(in the rows, 128 means zero)
One turn moves each row of this set onto another row. After a few examples, where does it send each row asked below?
k_514: [106 119 139  93 117 121 133 152  76 123  90 141 110 115 127 149 103 149
 147 127  95]
k_749: [105 115 109 108 160 125 153 141 135 129  90 126  96 110 113 116 101 126
 107 155 154]
k_278: [119 119 121 112 146 125 111 144 139 155 101 136  98 117 145 120 117 153
 118 144 164]
k_716: [105 126 146 116 147  83 114 143 139 127 109 143 116 133 129 156 101 168
 137 139 107]
k_866: [117 138 120 112 147 122 123 137 135 160 104 133 105 113 148 122 121 153
 114 149 164]
k_331: [ 91 146  92 106  98 114 160 125 130  93 104 151 107 130 161 149 101 110
  92 156 109]
k_422: [105 131 111 114 137 137  99 145 115 140 120 119  93 124 175 132 134 130
  98 149 132]
k_476: [ 75 145 120 117  81 109 135 126 112 145  84 149  84 137 144 121 117 136
 126 162 112]
k_15: [111 117 107 122 120  90 125 143 141 106 101 152 140 113 146 166  82 157
 118 180 125]
k_47: [103 110  99 114 152 122 142 144 131 127  83 131 100 107 113 113 114 130
  99 148 155]
k_683: [ 95 152 100 112 101  93 152 137 140  86  90 150 119 138 153 119  82 124
 104 162 122]
k_744: [ 93 159 137  90 125 108 143 117 118  96  99 138  99 161 149 135 115 130
 117 132  91]
k_127: [106 126  94 127 121  82 138 149 139 100  84 146 111 115 115 167  96 148
 106 172 120]
k_796: [ 89 118  95 116 146 150 138 139 110 117 103 111  88 116 143 124 116 113
  84 148 122]
k_547: [119 113 122 104 132 123 114 152 129 109 111 147 161 109 170 131  90 155
 127 162 112]
k_946: [104 127 117 114 139 151 108 141 118 145 120 115  87 126 175 131 120 136
 103 143 132]
k_307: [ 74 148 111 107  88 137 131 163 126 107  85 174 113 102 149 121  93 149
 119 170 117]
k_393: [ 91 147 144  95 125 114 136 118 130 119 128 147 111 149 175 138 106 129
 124 125  96]
k_368: [102 126 113 100 116 131 115 175 102 103  95 158 123  84 137 162  88 164
 124 150 111]
k_93: [ 78 140 138  99  90 127 149 140 100 128  80 156 101 132 139 106 107 134
 141 147 101]
k_102: [118 122 124  93 116 112 155 132  82 142 102 150 110 130 130 151 102 135
 140 118 120]
k_38: [ 92 154 129  97 110 120 141 120  97  94  67 132  83 151 123 136 112 143
 112 164 121]
k_992: [115 108 131  79 126 140 136 125  90 113 103 147 124 144 150 171 118 139
 119 161 110]
k_211: [ 63 142 108 120 115 128 112 167 150 101  90 155  99  99 153 130 100 150
 108 168 101]
k_570: [ 96 158 121 123 117 101 120 147 136  90  75 131 120 115 142  97  84 158
 120 164 124]
k_538: [ 92 110 100 109 151 140 128 148 115 109 105 110  83 121 142 126 114 104
  92 154 122]
k_63: [106 118 112  97 151 129 132 173 120  97 109 156 126  94 137 160  84 149
 122 124 109]
k_418: [110 124 144 101 144 106 118 122 119 116 110 140 120 136 141 181 115 162
 132 151  94]

k_476 turns into k_102
k_866 turns into k_749
Where do these go?
k_992 turns into k_547
k_278 turns into k_47
k_127 turns into k_331
k_368 turns into k_307
k_744 turns into k_418

